[28 24 25 -2 -25 -17 -17 10 12]
[44 15 -28 -4 -18 5 10 14 -9]
->
[44 15 -28 -4 -18 5 10 14 -9]
[28 24 25 -2 -25 -17 -17 10 12]

[-3 6 14 -49 -35 12 -1]
[-12 0 15 -31 -3 20 -17]
[6 -8 -2 -16 -34 34 0]
[-3 9 5 24 17 32 -22]
->
[6 -8 -2 -16 -34 34 0]
[-3 9 5 24 17 32 -22]
[-3 6 14 -49 -35 12 -1]
[-12 0 15 -31 -3 20 -17]

[8 -6 37 -3 16 -3 -10 3 7 10 0 -2 8 1 -13 -23]
[34 5 36 -18 5 -18 0 -2 17 2 -34 2 11 -31 -16 -22]
[15 33 35 -36 -34 -36 14 0 31 24 -7 -13 7 -36 -18 30]
->
[15 33 35 -36 -34 -36 14 0 31 24 -7 -13 7 -36 -18 30]
[34 5 36 -18 5 -18 0 -2 17 2 -34 2 11 -31 -16 -22]
[8 -6 37 -3 16 -3 -10 3 7 10 0 -2 8 1 -13 -23]

[-32 -36 15 -32 -25 -11 14]
[13 -24 8 -20 9 9 4]
[-6 -12 36 -29 -30 38 31]
->
[13 -24 8 -20 9 9 4]
[-32 -36 15 -32 -25 -11 14]
[-6 -12 36 -29 -30 38 31]

[-15 -36 37 -5 0 19 -12 -14 3 -3]
[-29 -22 31 -20 0 17 -26 -28 11 -14]
->
[-29 -22 31 -20 0 17 -26 -28 11 -14]
[-15 -36 37 -5 0 19 -12 -14 3 -3]

[-15 9 -14 8 0 8 -13 -38 -13 -37 9 -40 25]
[-29 25 -27 23 0 24 -26 1 -25 1 25 1 24]
[-13 7 -12 6 0 6 -12 -44 -11 -43 7 -46 26]
[-2 -8 -2 -7 0 -7 -2 -42 -2 -42 -8 -45 27]
[-24 18 -22 17 0 17 -21 16 -21 16 19 17 24]
->
[-29 25 -27 23 0 24 -26 1 -25 1 25 1 24]
[-24 18 -22 17 0 17 -21 16 -21 16 19 17 24]
[-15 9 -14 8 0 8 -13 -38 -13 -37 9 -40 25]
[-13 7 -12 6 0 6 -12 -44 -11 -43 7 -46 26]
[-2 -8 -2 -7 0 -7 -2 -42 -2 -42 -8 -45 27]

[11 -13 1 2 8 5 -4 -2 -12 3 -30 -4 15 -7]
[6 -6 6 3 -1 2 6 -8 1 -9 0 -2 -7 2]
[-11 -6 5 1 -17 11 36 -3 -5 -42 19 -8 -38 6]
[4 6 -9 -21 -17 -4 -6 -26 -3 -25 3 4 39 -10]
[0 1 11 12 4 -2 7 4 13 8 10 2 -31 11]
->
[4 6 -9 -21 -17 -4 -6 -26 -3 -25 3 4 39 -10]
[11 -13 1 2 8 5 -4 -2 -12 3 -30 -4 15 -7]
[-11 -6 5 1 -17 11 36 -3 -5 -42 19 -8 -38 6]
[6 -6 6 3 -1 2 6 -8 1 -9 0 -2 -7 2]
[0 1 11 12 4 -2 7 4 13 8 10 2 -31 11]

[0 2 2]
[-21 -26 -27]
[11 -44 -45]
[-8 -32 -33]
[-28 10 10]
[-3 -13 -13]
[8 -20 -21]
[-6 12 12]
->
[11 -44 -45]
[-8 -32 -33]
[-21 -26 -27]
[8 -20 -21]
[-3 -13 -13]
[0 2 2]
[-28 10 10]
[-6 12 12]

[25 10 25 -25 28 26]
[-31 -3 -31 -5 -33 24]
[-40 -18 -40 17 -43 23]
->
[-40 -18 -40 17 -43 23]
[-31 -3 -31 -5 -33 24]
[25 10 25 -25 28 26]
---
[45 -42]
[-47 33]
[-5 -1]
[-45 30]
->
[-42 -47]

[30 -36]
[0 0]
[30 -37]
[-22 27]
[-31 36]
->
[-36 0]

[40 -17 -14 7]
[-4 9 7 -22]
[37 -9 -7 -3]
[16 2 1 -14]
[49 30 24 -46]
->
[7 7 -9 16]

[0 0]
[-14 4]
[12 39]
[12 38]
[-2 4]
->
[0 -14]

[-26 -26 -26 15 -25]
[-27 -29 -23 30 7]
[-3 -4 -1 8 18]
[44 46 40 -38 10]
->
[-25 30 -1 46]

[1 44 1 0 -2]
[2 0 1 1 1]
[1 43 1 0 -2]
[-3 0 -1 -1 -1]
->
[-2 1 1 0]

[44 -34 -41 -36]
[-32 23 -2 -26]
[-27 16 -1 -20]
->
[-36 -2 16]
---
[-1 -29 37 3 44]
[11 9 -38 -8 50]
[13 -19 13 2 -6]
->
[11 9 -38]
[13 -19 13]

[32 -6 -6 -9]
[15 -27 -28 -24]
[0 -35 -37 -31]
->
[15 -27 -28]
[0 -35 -37]

[26 -23 -18 17]
[-27 0 0 -7]
[-36 -24 -19 19]
->
[-27 0 0]
[-36 -24 -19]

[-39 -35 41 -44 -33]
[2 37 -44 -34 40]
[-46 -40 47 -48 -35]
[-5 -3 0 5 -5]
[-4 -47 47 46 -49]
->
[2 37 -44]
[-46 -40 47]

[-40 -39 -26]
[-48 -47 -41]
[-49 -48 -41]
->
[-48 -47 -41]
[-49 -48 -41]

[37 -8 13 21 19]
[-50 -11 -26 -21 -14]
[34 -8 12 19 19]
[-46 -12 -25 -20 -16]
[0 0 0 0 0]
->
[-50 -11 -26]
[34 -8 12]
---
[-20 -29 -7 -39 41]
[7 -2 -14 35 45]
->
[-20 -29]
[7 -2]

[-16 -13 -11 -24 -49]
[20 -2 -16 23 14]
->
[-16 -13]
[20 -2]

[0 0 3]
[1 1 45]
[-1 1 -4]
->
[0 0]
[1 1]

[18 -9]
[-20 43]
[-14 -3]
[23 2]
->
[18 -9]
[-20 43]

[36 -17 -24 4]
[22 -19 18 -30]
[-23 -15 47 -8]
[34 -16 -15 -16]
[41 -18 -27 1]
->
[36 -17]
[22 -19]

[3 -17]
[-13 8]
[2 42]
[-29 1]
->
[3 -17]
[-13 8]
